(in the rows, 128 means zero)
Rotation paths and how fast each direction turns (degrees per step)
Each turn is a multiple of 5 degrees from 10 to 175, or 0.
Each row of a path follows its step; steps can be skipped.
Path 1:
step 0: [127 132 122 115 133 109 129 137 135 125 135 130 125 126 128 136 149 134
 127 128 136 128 138 138 123 129 132 139 129 121 129 126 124 139 130 118
 122 108 126 134 126 143 121 129 140 119 135 126 115]
step 1: [140 136 129 111 131 129 129 110 134 136 133 131 117 126 139 137 138 123
 131 122 145 128 145 133 130 127 130 115 129 132 122 124 138 140 126 145
 125 131 120 132 127 125 142 133 132 123 133 129 132]
step 4: [124 121 124 122 128 122 128 122 144 126 128 136 127 122 130 139 125 126
 133 127 117 123 135 144 128 147 141 131 131 116 122 131 130 119 111 134
 125 119 120 125 139 133 131 131 138 115 125 134 148]
step 9: [138 121 132 130 137 113 129 122 130 117 143 125 122 125 129 134 132 128
 139 141 129 129 132 124 135 124 127 144 120 140 120 127 126 131 117 141
 128 142 129 136 132 130 136 135 142 124 137 147 128]
step 11: [125 129 121 120 128 117 142 133 135 118 121 111 122 123 125 139 129 121
 129 132 126 127 142 141 134 136 129 119 128 135 117 139 131 126 125 131
 135 114 119 135 115 127 141 128 140 120 118 130 142]
step 14: [130 128 123 122 130 133 124 135 141 128 133 122 112 121 123 130 119 139
 108 130 132 134 128 139 139 127 127 132 129 129 118 120 130 123 133 123
 114 130 120 124 137 133 140 128 134 102 127 141 129]
step 15: [129 131 117 119 122 121 124 132 135 136 124 123 129 131 118 126 154 135
 127 141 135 132 130 139 133 142 132 140 120 118 139 135 134 142 124 135
 131 129 130 130 127 144 136 125 137 119 126 129 122]
step 16: [126 136 133 132 132 126 133 128 130 132 134 139 126 123 127 140 142 122
 127 122 139 127 144 131 121 131 127 125 118 129 124 125 128 130 115 147
 119 127 133 130 128 115 140 144 136 117 127 149 122]
[128 132 129 130 129 126 123 125 130 128 128 125 128 130 130 126 132 125
 131 125 128 127 123 128 126 133 125 126 126 128 127 125 129 129 124 132
 129 129 125 128 127 127 128 128 130 129 125 127 127] -> 100
[129 126 129 128 126 130 127 126 126 127 131 126 129 128 122 132 124 131
 125 125 129 124 124 128 128 129 125 129 127 128 126 127 126 135 130 127
 132 128 127 128 126 129 128 130 127 128 130 130 131] -> 95
[127 123 130 126 132 127 128 128 130 130 126 130 127 129 126 130 127 122
 127 124 127 130 126 133 128 128 125 128 126 130 129 129 126 127 128 123
 126 126 128 132 127 127 127 128 128 132 127 125 130] -> 55
[126 127 128 127 126 126 124 123 124 128 130 135 128 131 132 127 127 125
 129 128 129 125 128 132 128 127 130 128 130 123 125 129 130 129 134 128
 127 127 129 129 128 130 128 131 127 127 125 129 127] -> 20
[132 129 126 129 132 128 129 127 126 128 127 132 131 129 125 131 130 129
 130 127 128 127 127 127 125 128 132 127 129 130 127 125 123 130 127 130
 126 123 130 131 135 127 126 127 128 128 127 129 127] -> 115
Path 2:
step 0: [125 119 130 119 123 117 132 130 109 120 133 122 121 128 133 128 139 133
 124 128 130 131 115 131 131 133 137 143 123 134 143 124 119 141 134 124
 126 121 126 122 149 133 134 127 136 121 143 117 127]
step 2: [134 126 135 131 128 117 140 125 130 121 128 136 120 142 135 117 115 121
 118 140 124 124 120 128 132 117 127 132 139 131 111 138 125 132 136 121
 124 132 127 116 134 130 144 121 125 123 130 131 144]
step 3: [125 111 121 122 134 138 125 122 139 124 130 125 137 134 125 134 130 138
 128 124 128 138 127 119 120 128 115 136 127 130 145 124 141 129 134 131
 125 131 134 123 118 125 139 109 110 127 142 123 135]
step 5: [116 121 125 127 136 117 136 121 129 131 120 122 119 129 132 115 132 134
 121 131 136 128 140 134 143 131 112 141 128 120 143 128 122 131 134 129
 116 119 129 120 133 135 117 122 133 133 118 112 133]
step 6: [130 136 132 123 125 116 126 135 126 141 127 141 127 143 129 140 123 150
 126 135 134 134 117 124 123 118 131 139 137 127 124 128 111 127 131 134
 141 132 124 122 131 128 124 124 118 116 130 125 140]
step 8: [120 118 139 129 124 125 135 132 122 138 139 130 133 127 130 127 128 128
 120 118 131 138 125 133 132 145 126 138 141 131 135 131 143 138 132 127
 138 125 140 117 134 112 146 125 121 117 123 131 132]
step 9: [133 135 125 118 123 115 128 131 127 121 135 108 111 130 127 128 128 135
 124 135 137 131 136 117 132 131 117 128 128 131 139 133 127 138 136 137
 114 135 134 119 122 144 127 129 137 115 143 130 128]
step 15: [129 139 134 131 124 124 124 128 123 131 129 125 118 144 106 136 111 125
 126 123 118 121 123 120 135 120 118 128 138 139 143 139 126 126 134 125
 137 132 129 128 135 128 128 124 126 123 126 115 144]
[129 125 126 129 128 131 127 127 126 125 130 125 126 128 126 129 130 131
 130 123 124 128 125 133 126 128 134 125 127 130 132 126 128 128 131 128
 132 127 125 128 128 126 131 127 128 131 126 125 129] -> 100
[125 128 126 126 125 128 123 126 129 128 133 128 127 128 131 128 124 129
 130 129 129 122 131 127 128 128 131 124 131 127 129 134 129 125 130 132
 130 130 126 129 130 131 126 128 128 129 129 130 128] -> 135
[127 129 127 126 132 127 128 124 126 130 128 128 130 129 133 132 129 125
 126 127 123 126 129 132 130 131 129 131 130 127 128 126 127 128 127 130
 124 125 126 124 129 130 132 127 125 128 127 130 129] -> 130
[128 130 128 129 129 129 129 133 128 130 126 127 123 125 128 127 125 124
 127 127 125 124 132 128 129 124 128 129 129 129 130 129 126 124 129 121
 129 128 130 127 126 130 132 127 131 130 127 129 130] -> 135
[125 131 126 127 126 127 128 128 128 125 133 130 126 130 125 127 129 125
 130 127 128 132 129 129 129 126 125 126 127 129 130 127 130 127 128 126
 121 129 125 129 125 134 128 128 126 130 128 122 127] -> 170
[126 130 129 129 130 129 126 130 124 127 125 128 131 127 126 126 130 128
 130 129 127 125 128 129 134 125 126 125 126 128 132 126 125 128 127 134
 130 124 131 129 129 130 126 126 128 126 130 125 129] -> 65
Path 3:
step 0: [133 116 147 134 113 136 127 129 125 132 119 141 117 135 131 113 120 113
 139 121 130 143 132 133 133 131 145 122 126 118 140 121 120 122 138 142
 129 120 133 116 129 123 128 129 122 125 131 134 135]
step 4: [103 132 126 123 129 113 138 126 125 119 125 134 102 110 123 133 121 133
 134 112 122 125 137 131 124 128 126 125 121 130 126 137 119 121 121 129
 134 132 135 111 131 131 118 123 139 127 133 119 132]
step 5: [125 126 131 114 123 129 126 124 145 144 136 128 115 133 127 111 140 131
 133 133 135 128 130 130 126 134 128 126 118 139 117 124 121 126 134 127
 126 116 148 117 135 110 132 134 125 119 113 138 139]
step 6: [124 115 126 138 118 122 128 139 128 118 123 140 109 137 123 118 121 135
 124 117 138 140 134 133 131 136 115 139 142 127 125 120 134 137 123 134
 124 119 134 115 115 127 121 133 144 126 138 119 127]
step 7: [113 127 114 128 124 125 105 121 140 136 143 130 136 115 130 121 133 119
 126 129 123 119 131 122 134 133 124 132 116 119 123 133 131 134 105 126
 127 116 138 120 120 114 126 138 125 134 130 123 133]
step 8: [122 113 113 132 129 151 140 144 126 120 134 135 128 131 134 133 130 134
 130 120 149 134 122 126 121 139 131 125 124 139 126 116 131 119 116 133
 130 131 142 134 125 114 137 132 135 129 138 120 130]
step 9: [121 128 112 121 127 135 124 111 125 134 134 125 120 123 140 137 121 149
 117 132 124 119 131 120 142 137 128 141 110 134 127 128 127 135 131 138
 130 114 130 122 122 140 126 122 141 139 129 117 128]
step 11: [131 117 128 118 118 131 134 116 107 131 136 132 121 141 130 120 150 129
 137 131 133 137 125 122 139 133 121 133 118 133 137 115 133 136 141 118
 125 105 125 127 120 126 123 128 136 131 128 124 134]
[132 127 128 128 120 131 129 127 125 128 132 128 130 130 129 131 131 128
 128 129 128 127 122 128 128 127 130 129 127 129 132 133 125 127 127 129
 127 128 125 128 125 131 127 126 128 129 131 130 127] -> 25
[130 128 128 131 126 129 126 126 128 126 129 125 126 124 131 130 131 128
 130 126 129 127 128 124 132 127 130 127 125 122 123 126 129 129 131 130
 133 125 126 124 128 127 127 127 127 124 127 130 126] -> 160
Path 4:
step 0: [131 125 122 134 126 143 130 132 123 130 125 127 146 112 116 135 133 124
 113 135 127 138 125 132 133 151 134 131 121 123 122 133 125 115 123 129
 124 131 127 138 124 133 132 118 102 129 126 126 146]
step 1: [151 125 127 110 123 129 117 146 120 114 133 133 140 140 138 120 133 129
 133 139 127 131 135 129 120 130 132 138 120 118 132 127 140 126 121 123
 127 135 118 125 126 132 137 124 129 135 130 121 150]
step 3: [135 125 138 138 144 144 122 132 122 131 123 142 149 132 143 123 132 128
 116 126 124 125 138 130 123 117 132 134 126 127 138 123 134 131 133 128
 134 146 115 143 137 118 143 132 120 125 129 129 130]
step 6: [133 125 145 124 128 115 131 127 113 144 117 143 125 139 132 123 127 127
 137 122 137 122 136 125 122 141 125 122 124 136 132 123 127 124 136 143
 138 125 116 132 116 115 132 115 125 122 136 108 133]
step 9: [136 123 133 134 126 116 119 144 121 122 130 123 123 131 141 145 112 131
 120 117 128 125 137 131 120 143 132 126 117 110 114 130 128 118 135 121
 121 128 125 124 112 137 131 124 128 142 128 120 139]
step 12: [144 129 131 105 140 126 106 149 129 128 114 130 135 116 129 134 133 131
 120 119 118 139 140 120 136 130 131 141 134 138 132 128 132 123 121 129
 125 134 130 127 124 137 131 125 120 137 129 137 126]
step 15: [134 119 139 110 133 125 135 125 117 130 132 132 132 128 126 119 121 129
 111 121 123 123 137 122 132 107 129 127 125 152 129 133 133 136 140 124
 117 121 131 122 130 126 149 121 138 123 126 117 133]
step 19: [134 120 124 140 123 142 129 126 117 135 123 122 124 138 136 113 115 126
 110 125 120 143 131 131 133 143 135 117 116 122 136 124 120 121 124 130
 119 136 133 134 128 112 141 126 138 141 130 126 135]
[126 126 123 126 129 125 126 128 124 132 128 129 130 127 123 127 125 128
 130 129 130 129 127 128 133 129 130 129 126 131 131 128 124 128 130 127
 128 125 126 132 124 126 124 127 125 130 129 129 126] -> 175
[127 131 129 130 127 128 128 125 128 126 125 127 130 126 130 132 127 130
 124 129 124 133 129 129 132 132 129 126 128 127 127 130 128 127 131 126
 131 131 128 126 123 130 124 129 128 127 125 132 127] -> 155
[128 127 129 128 127 128 129 126 131 126 132 132 126 124 126 124 127 129
 119 125 129 129 125 125 129 129 129 126 127 131 130 127 129 129 127 129
 129 131 124 131 131 129 126 130 128 127 130 128 130] -> 95
[127 126 129 125 132 129 125 129 129 124 132 130 133 128 124 132 129 130
 131 128 128 129 130 129 129 126 127 125 129 128 130 129 129 129 124 130
 126 131 124 129 125 125 131 128 130 125 128 133 128] -> 35
